The same turns and mirrors carry the whole set onto itself and the rows of a family onto each other. Which other rows belong to the same family as each row named below? List them in the order they appear above.
These 20 rows form 5 families of 4 rows each.
M: -.05; -.40; -.27; .03; .23; -.23; -.19; -.04; .28; .17; .15; .10; .27
D: -.11; .30; -.01; -.03; .05; .21; .05; .15; -.40; -.04; -.28; -.16; -.26
T: -.40; .14; .18; -.21; .14; -.31; -.24; .01; .06; -.19; -.35; .11; .18
W: -.13; .19; .10; -.17; -.36; .20; .10; -.07; .03; -.09; -.23; -.43; -.27
F: -.37; .00; .05; -.15; .23; -.25; -.30; -.08; .11; .11; -.34; -.34; .23
J: -.21; -.46; -.28; -.19; .12; -.29; -.18; -.13; .07; -.09; .12; .41; .11
N: .09; -.28; -.26; -.11; -.36; .19; .21; -.13; .09; -.01; .23; -.08; -.30
V: .04; -.29; -.38; -.08; .07; .17; .09; .01; -.42; .05; .18; .13; -.33
Z: -.19; -.38; -.09; -.20; .36; -.12; -.21; -.03; -.06; -.11; .26; .36; .06
C: -.36; .18; .27; -.14; .37; -.11; -.25; .11; -.08; -.18; -.21; .07; .13
Y: -.08; .34; -.07; -.07; -.20; .00; .08; .10; -.27; -.06; -.45; -.14; -.30
A: .31; -.24; -.39; -.06; -.08; -.12; .15; .11; .00; .22; .21; -.12; -.28
H: .08; -.28; -.51; -.04; -.22; .04; .14; -.02; -.26; .05; .03; .19; -.33
K: -.42; .00; .28; -.19; -.07; -.03; -.19; -.18; .34; -.18; -.18; -.21; .20
E: -.22; -.49; -.18; -.29; .11; -.27; -.02; -.19; .29; .03; .16; .36; .05
G: .03; -.30; -.46; -.17; -.23; .11; .27; -.11; -.10; .20; -.01; .06; -.38
Q: -.14; .31; -.03; -.09; -.17; .12; .21; .02; -.08; .11; -.50; -.21; -.23
P: -.18; -.47; -.09; -.12; -.09; -.02; -.10; -.21; .40; -.10; .28; .14; .17
X: .00; .15; -.05; -.23; -.05; -.13; .03; .06; -.16; .17; -.29; -.53; -.33
R: -.39; .13; .22; -.20; .17; -.23; -.08; -.04; .34; -.05; -.35; .11; .20

Same family as W: N, K, P
Same family as Z: D, V, C
Same family as R: E, G, Q

The same turns and mirrors carry the whole set onto itself and the rows of a family onto each other. Which other rows belong to the same family as each row named below? List them in the order they appear above.
These 36 rows form 6 families of 6 rows each.
Kub: -.39; .24; .25; -.25; -.08; .30; -.07; .26; -.06; .03; -.12; -.22; .10; .08; -.04; .20; .23; -.39; .13; -.12; .08; .06; .39; .32; -.29; -.12; .08; -.09; -.15; .22; .11; -.46; .02; -.18; -.45; -.10; .22; -.27; -.01; .27; .13
Lided: -.43; .07; -.02; .14; .12; .30; .09; -.10; .36; .32; .11; -.09; -.20; .11; -.12; -.17; .06; .00; .45; -.03; -.29; .00; .06; .08; .30; .24; -.12; .02; .17; -.05; -.32; -.08; .14; .16; .17; .46; .26; .18; .05; .02; -.12
nad: .14; -.07; .00; -.19; -.19; .15; .23; -.10; -.16; -.21; -.46; .14; .26; .43; .25; .05; -.29; .21; .08; .23; .02; -.02; -.18; .11; .22; -.07; .12; -.10; .09; -.03; .13; -.27; .00; -.12; -.08; -.40; -.02; .24; .20; -.19; -.13
nuf: -.19; .28; .11; -.39; .01; .06; -.12; .18; -.18; -.04; -.09; -.24; .23; .15; -.10; .05; .12; -.32; .06; .01; .26; .11; .52; .30; -.44; -.15; .31; .09; -.16; .09; .11; -.39; .06; -.22; -.30; .18; -.13; -.17; .09; .24; .39
fug: .16; .21; .06; .04; .06; -.08; -.34; .11; -.47; .12; .24; -.04; .14; -.28; .13; -.03; -.24; .14; .08; .06; .13; .26; -.28; -.53; -.10; .02; .28; .23; .09; -.07; .14; .46; .16; .10; .27; .32; .11; -.09; -.09; -.10; -.04
vizof: -.31; .25; -.14; .17; .20; .22; .01; .10; .18; .22; -.04; -.05; -.13; .17; -.22; -.11; -.10; -.15; .50; -.17; -.11; -.04; .15; .22; .23; .01; .09; -.05; .17; .01; -.58; -.01; .18; .09; .19; .46; .17; .03; .05; -.27; -.10
zemot: -.15; -.01; .08; .02; .26; .01; .06; -.01; .05; .16; .06; -.28; -.02; .10; -.17; -.14; -.08; -.33; .32; -.22; -.17; -.01; -.04; .05; .43; .03; -.02; -.01; .24; -.17; -.38; .01; .18; .11; .40; .40; .34; .27; .16; -.23; -.14
sav: .21; .16; .00; .05; .07; -.35; -.29; .31; -.41; .18; .18; -.43; .11; -.31; .07; -.06; .11; .17; .15; .01; .14; .02; -.14; -.50; -.21; -.22; .42; .20; -.12; -.03; .23; .18; .07; -.11; .10; .09; .07; -.27; -.14; -.09; -.04
lafav: -.23; .27; -.44; .42; -.18; .34; -.03; .09; .23; -.03; .28; -.03; -.09; .25; .02; -.06; .46; -.01; -.46; .15; .01; -.26; .16; -.09; -.16; -.22; .04; -.10; -.19; -.05; .52; .20; -.06; .11; -.01; -.05; -.11; -.02; -.19; .30; .25
sab: .33; .33; -.08; .11; -.22; -.20; -.20; .31; -.35; .09; .33; -.29; -.01; -.15; .25; -.19; -.09; .13; .08; .07; .08; .26; -.05; -.50; -.23; -.24; .32; .07; .07; -.04; .15; .18; .23; .13; .15; .16; .05; -.10; -.31; -.18; -.12
pegu: .04; -.14; .06; -.07; -.26; .15; .15; -.11; -.28; -.07; -.41; .04; .19; .24; .11; .20; -.37; .17; -.04; .29; .00; -.32; -.49; .17; .31; -.02; .22; .03; .08; .13; .20; -.32; -.12; .01; .08; -.33; .15; .04; .04; .03; -.08
Zuzud: -.31; .23; .27; -.34; .03; .11; -.27; .00; -.10; -.21; -.01; -.08; .10; -.14; -.14; .12; .32; -.22; .18; .02; .29; .22; .44; .12; -.52; -.15; .04; -.04; -.15; .04; -.04; -.21; -.09; -.08; -.39; .13; .04; -.11; .20; .38; .22
Mazo: .29; .24; -.04; .03; -.02; -.21; -.22; .31; -.29; .02; .32; -.27; .07; -.17; .34; -.05; -.01; .30; .08; .02; .23; .37; -.02; -.50; -.25; -.02; .30; .27; .00; -.08; -.09; .21; .09; -.11; .02; .29; .00; -.26; -.02; -.19; .05
pofom: -.03; -.17; .09; .41; -.26; -.05; .11; .19; .10; -.34; .26; .22; .13; -.41; -.36; -.15; .18; .07; -.33; -.07; .04; .06; -.14; .38; .13; -.11; .03; .33; -.06; .12; .05; .47; .09; -.30; -.16; .01; .06; -.07; .01; -.03; .42
Tunuz: .21; -.01; .14; -.03; -.32; .09; .08; -.17; -.31; .00; -.48; .04; .18; .35; .34; -.07; -.37; .22; -.03; .26; .06; .03; -.13; .03; .17; -.04; .09; .07; .12; .20; .27; -.39; -.03; .08; -.07; -.31; .08; .22; -.10; -.01; -.12
Labi: -.15; .25; .16; -.20; .10; .22; -.19; .16; -.09; -.18; -.15; .01; .22; .02; -.26; .10; -.01; -.30; .23; -.20; .38; .20; .49; .45; -.39; -.10; .01; -.07; -.10; .23; .00; -.26; -.06; -.19; -.37; .06; -.02; -.19; -.02; .19; .33
gak: .02; .19; -.25; .47; -.17; .12; .12; .12; .23; -.05; .14; .01; -.14; .32; .25; -.16; .30; -.18; -.69; .18; .16; -.13; .18; -.09; -.09; -.10; .07; -.17; .00; -.01; .34; -.04; .01; .45; .12; -.05; -.16; .13; -.15; .25; .16
Sez: -.01; -.19; .08; .03; .01; .07; .34; .28; .17; -.26; .18; .25; .39; -.33; -.32; .01; .37; -.06; -.08; -.12; .10; .03; .11; .17; .19; -.02; -.22; .15; .00; .02; .00; .42; .08; -.41; -.03; -.11; -.10; -.32; -.09; -.12; .52
Funo: -.32; .01; .15; .17; .22; .18; .07; .03; .16; .44; -.02; -.09; -.16; -.08; -.20; -.18; .02; -.31; .38; .05; -.22; -.04; -.23; .17; .31; .08; -.18; -.08; .04; -.21; -.38; .10; .21; -.04; .30; .35; .04; .27; -.01; -.08; -.23
bev: -.01; -.04; -.07; -.24; -.31; .22; .16; -.30; -.23; .15; -.42; .07; .06; .21; .36; .02; -.11; .02; -.22; .36; .03; -.07; -.21; .02; .21; .07; .16; .07; .01; .10; .33; -.41; -.27; .05; -.05; -.22; .03; .29; -.01; .06; -.23
Nav: .01; -.06; .25; -.11; -.12; .02; .06; -.29; -.14; -.04; -.45; -.02; .07; .59; .22; .23; -.27; .01; .01; .22; -.06; -.06; -.17; -.01; .14; .14; -.08; -.22; .04; -.04; .17; -.33; -.19; -.07; -.13; -.35; .09; .02; -.10; .02; -.24
Dem: -.36; .02; -.13; .17; .22; .15; .16; .12; .30; .25; -.17; .00; .09; -.08; -.16; -.05; .08; -.09; .51; .04; -.20; .02; -.11; .11; .36; .15; .08; -.01; .03; -.08; -.50; .10; .22; -.09; .16; .48; .29; .00; .09; -.29; .00
duzot: -.06; -.03; -.36; .42; .11; .24; .05; .14; .30; .20; .32; -.16; -.20; .20; .07; .03; .30; -.26; -.49; -.04; .25; -.21; -.03; -.01; -.05; .00; .04; -.31; -.13; -.02; .41; -.07; -.13; .39; .11; -.04; -.04; .05; -.16; .33; .15
banu: -.06; .11; -.14; .27; -.17; .05; .07; .09; .11; .04; .40; .03; -.21; .02; .24; -.07; .36; -.27; -.64; .23; .14; -.14; .03; -.13; -.15; -.01; .19; -.25; -.26; -.17; .50; .03; -.01; .36; .05; .07; -.29; .05; -.18; .10; .13
dur: -.19; -.03; -.18; .13; .26; .09; .11; .01; .28; .49; .05; -.15; -.19; .29; -.09; -.23; -.05; -.12; .35; -.16; -.08; .10; .05; .20; .31; .07; .14; -.08; .17; -.16; -.37; -.03; .18; .08; .07; .41; .01; .32; .03; -.22; -.16
zolur: -.01; -.16; .15; .01; -.28; .12; .20; .11; -.02; -.20; .18; .28; .16; -.44; -.35; -.03; .26; -.13; -.28; .02; -.01; -.06; -.21; .24; -.01; -.09; -.20; .39; -.04; .07; -.18; .49; .07; -.42; .09; -.22; -.08; -.11; -.15; .13; .38
Kosa: .16; .14; .00; .16; -.03; -.21; -.31; .23; -.63; .05; .31; -.26; .19; -.39; .28; .02; .00; .21; .23; .23; .01; .16; -.26; -.35; -.13; -.06; .10; .18; -.01; -.17; .12; .16; -.18; -.03; .27; .17; .17; -.19; .01; -.15; .02
Segug: -.10; -.19; -.06; -.13; -.07; .11; .16; -.17; -.29; .00; -.37; .11; .14; .20; .33; .23; -.14; -.02; .05; .32; -.08; -.14; -.21; .12; .13; .06; -.12; -.17; .08; .06; .27; -.20; -.26; .07; .05; -.60; .25; .20; .09; -.05; -.14
sofu: -.16; .09; -.33; .60; .03; .17; -.09; .10; .20; .10; .33; .01; -.10; .01; .27; .05; .50; -.20; -.33; .20; -.06; -.21; .07; -.03; -.28; .10; .05; -.18; -.34; -.07; .50; .02; .00; .23; .23; -.10; .04; .02; -.14; .20; .27
sode: .15; -.19; .03; .10; -.36; .05; .39; .31; .05; -.25; .23; .36; .17; -.16; -.27; -.04; .02; .02; -.34; -.10; -.03; .12; -.17; .31; .21; .06; .09; .32; .26; .03; -.10; .33; .14; -.37; .00; -.09; -.23; -.25; -.08; -.09; .34
nili: .04; -.05; .06; .32; -.07; -.09; .30; .27; .19; -.34; .00; .32; .20; -.16; -.46; -.14; .12; -.03; -.17; -.18; -.03; -.01; .14; .27; .22; .07; -.10; .27; .18; .14; -.12; .42; .13; -.38; .08; -.08; -.16; -.26; -.08; -.16; .36
dumor: -.31; .04; .04; -.28; .15; .30; -.12; .06; -.02; -.14; -.01; -.05; .27; .04; -.20; .22; .09; -.34; .26; .09; .38; .10; .37; .41; -.28; -.08; -.09; -.21; -.28; .06; -.10; -.43; -.09; -.20; -.28; .32; .17; -.19; .14; .13; .26
Posi: -.51; .18; .23; -.34; -.02; .13; -.12; .10; -.21; .12; -.02; -.33; .07; .01; -.20; .04; .11; -.41; .20; .23; .14; -.03; .32; .30; -.46; -.12; -.19; .01; -.32; .12; .02; -.29; -.06; -.16; -.29; .13; .06; -.17; .00; .34; .25
Sagib: .01; -.15; .25; .04; -.28; -.05; .32; .15; .17; -.50; .20; .37; .28; -.31; -.44; -.07; .13; .02; -.05; .03; -.22; .01; -.12; .18; .13; .02; -.11; .18; .18; -.06; .09; .41; .21; -.37; .07; -.20; -.07; -.13; -.07; -.02; .21
non: .27; .16; -.05; -.11; -.31; -.25; -.08; .14; -.42; .21; .30; -.37; .06; -.21; .25; -.21; -.10; .16; .18; .15; -.11; .15; -.28; -.48; -.05; -.03; .26; .16; -.06; -.16; .23; .14; -.06; .02; .10; .19; .00; -.07; -.34; -.22; -.05
mev: -.13; .17; -.39; .41; .03; .35; .20; .25; .46; .04; .32; .00; .03; .37; .22; -.12; .20; -.15; -.44; .10; .11; -.08; .22; .00; -.15; .15; .08; -.16; -.15; -.03; .47; -.06; .14; .33; .12; .08; -.15; .05; -.07; .21; .29

Same family as Segug: Funo, zolur, Kosa, sofu, Posi
Same family as lafav: Kub, fug, zemot, pofom, Nav
Same family as vizof: sab, Tunuz, Labi, gak, nili
Same family as sode: nad, nuf, Mazo, dur, mev

The same turns and mirrors carry the whole set onto itself and the rows of a family onto each other. Which other rows belong to the same family as each row named below? List them in the order they appear above.
These 32 rows form 4 families of 8 rows each.
duv: -.30; .00; .33; -.16; .23; .51; -.39; -.21; -.29; .02; -.27; .12; -.19; .02; -.12; .24; .24; -.15; .02; .04; -.52
Nugi: .09; .17; .21; .21; -.13; -.20; .12; -.05; -.18; .40; -.18; .15; -.27; -.28; .04; -.53; .20; -.46; -.08; -.14; -.11
Fofan: .21; -.09; .02; .24; .30; .28; -.04; -.14; -.18; .32; -.29; .14; -.04; .03; -.44; .29; .04; -.30; -.25; -.40; -.28
tuki: -.07; -.02; .22; .37; -.14; .13; .17; -.15; .06; -.11; -.01; -.05; .07; .14; -.08; -.43; .69; -.42; -.21; .17; .19
rupo: .06; -.31; .28; .10; .24; .29; -.27; -.29; -.32; -.01; .10; -.44; -.08; .17; .38; -.03; -.09; -.02; -.06; .15; -.34
dif: .00; .14; .15; .26; .04; -.11; .16; .08; -.29; .54; -.26; .16; -.11; -.35; -.12; -.38; .26; -.44; .00; -.20; -.19
vudi: -.32; .19; -.06; -.17; .25; -.15; .15; -.31; -.02; .08; .00; -.56; .13; .09; .13; -.27; .09; -.35; -.21; .29; .12
Duti: -.47; .09; -.15; .45; -.02; .03; -.17; -.13; -.11; -.18; -.14; -.44; -.11; .13; -.07; -.15; .17; -.72; -.37; .26; .01
seta: -.31; .33; .06; .40; .20; -.03; .07; .00; .10; -.03; -.22; -.45; -.31; -.03; -.10; -.30; .35; -.63; -.33; .33; .17
Patu: -.50; .01; .31; -.20; .34; .41; -.42; -.23; -.26; .08; -.15; -.03; -.03; -.06; -.14; .23; .25; -.06; .15; .08; -.30
Gid: -.03; -.07; .04; -.02; .52; .44; -.01; -.28; -.21; .32; -.43; -.13; -.04; .21; -.36; .30; .05; -.08; -.16; -.26; -.21
ledo: -.21; .09; -.23; -.09; .21; -.10; .01; -.39; -.23; -.23; .16; -.43; .07; .27; .14; -.05; -.09; -.35; -.11; .23; -.20
tuzaf: -.41; .00; .33; -.16; .35; .49; -.26; -.32; -.38; .06; -.41; -.31; -.23; -.02; .04; .25; .15; -.05; -.06; .23; -.25
riku: .36; .24; .01; .21; .33; .15; -.24; .19; .02; -.03; -.09; .25; -.38; .03; -.43; -.38; .19; -.18; -.01; -.03; -.23
karav: -.38; .00; -.06; -.24; .25; -.03; -.07; -.49; -.14; -.08; .21; -.31; .29; .20; -.01; -.16; .01; -.23; -.10; .28; -.12
Rifi: .08; .08; .16; .38; .02; .13; .20; .12; -.01; -.07; -.04; .01; .09; .08; -.16; -.32; .74; -.44; -.01; .17; .21
mos: .05; .01; .16; .20; -.10; -.20; .18; -.01; -.16; .11; -.39; .22; -.24; -.24; -.03; -.66; .11; -.27; -.08; -.03; -.24
gebas: -.28; -.09; .36; .05; .10; .48; -.30; -.32; -.24; -.08; -.24; -.08; -.31; -.06; .00; .27; .22; .03; -.06; -.13; -.47
Repog: -.40; .26; .04; .50; .20; -.13; -.16; -.05; -.17; .21; .04; -.33; -.21; -.14; .04; -.19; .22; -.72; -.18; .34; .19
Pedi: .11; .02; .26; .32; -.01; .17; .33; .08; .10; .13; -.35; -.17; -.07; .04; -.14; -.45; .63; -.47; -.18; -.07; .13
gon: .21; .16; .12; .11; .49; .22; -.33; .30; -.06; .05; -.20; .30; -.25; -.01; -.41; -.25; .21; -.14; .19; .06; -.20
Visi: -.12; -.16; .19; .39; -.21; .08; .17; -.03; -.01; -.06; -.34; .04; .02; .23; .10; -.44; .54; -.56; -.22; .18; .06
tapag: .06; -.42; .36; .22; .39; .32; -.21; -.30; -.45; .01; -.01; -.35; .05; .00; .13; .03; -.14; -.09; -.15; .36; -.34
gev: -.08; -.20; .25; .09; .39; .31; -.02; -.29; -.29; .02; -.05; -.66; .07; .08; .26; -.14; .06; .02; -.21; .48; -.07
Siro: -.45; .10; .09; .45; .16; -.09; -.19; -.28; -.12; -.04; -.03; -.34; -.21; -.05; -.05; -.11; .09; -.69; -.35; .42; .17
Zufal: .09; -.19; .10; .28; .55; .24; .03; -.16; -.28; .36; -.24; .08; .11; -.06; -.43; .35; .02; -.14; -.12; -.22; -.25
korel: .20; .05; -.04; .27; .34; .04; -.29; .09; .16; .04; -.25; .23; -.32; .06; -.42; -.44; -.06; -.05; -.12; -.16; -.18
naba: -.36; .09; -.03; -.14; .22; -.05; .07; -.36; -.15; -.06; .30; -.38; .34; .05; .01; -.17; .25; -.22; .04; .22; .08
bado: .33; .11; .08; .11; .58; .34; -.16; .12; -.12; .10; -.39; -.05; -.39; .04; -.47; -.22; -.01; -.07; .05; -.11; -.23
lak: -.07; -.31; .38; .36; .53; .21; -.17; -.28; -.39; .11; .10; -.39; .00; -.06; .20; .10; .01; -.12; -.08; .45; -.09
sedop: .05; -.08; .09; .21; .34; .19; -.08; -.28; .05; .10; -.37; .23; -.24; .14; -.33; .37; .03; -.15; -.24; -.40; -.19
lopu: .13; .22; .24; .03; .17; .03; .18; .05; -.13; .40; -.48; .08; -.40; -.15; -.11; -.51; .23; -.31; .08; -.22; -.28

Same family as rupo: Duti, ledo, mos, gebas, Visi, korel, sedop
Same family as Siro: duv, Nugi, Fofan, tuki, riku, karav, tapag
Same family as vudi: seta, Gid, tuzaf, Pedi, gev, bado, lopu
Same family as Rifi: dif, Patu, Repog, gon, Zufal, naba, lak

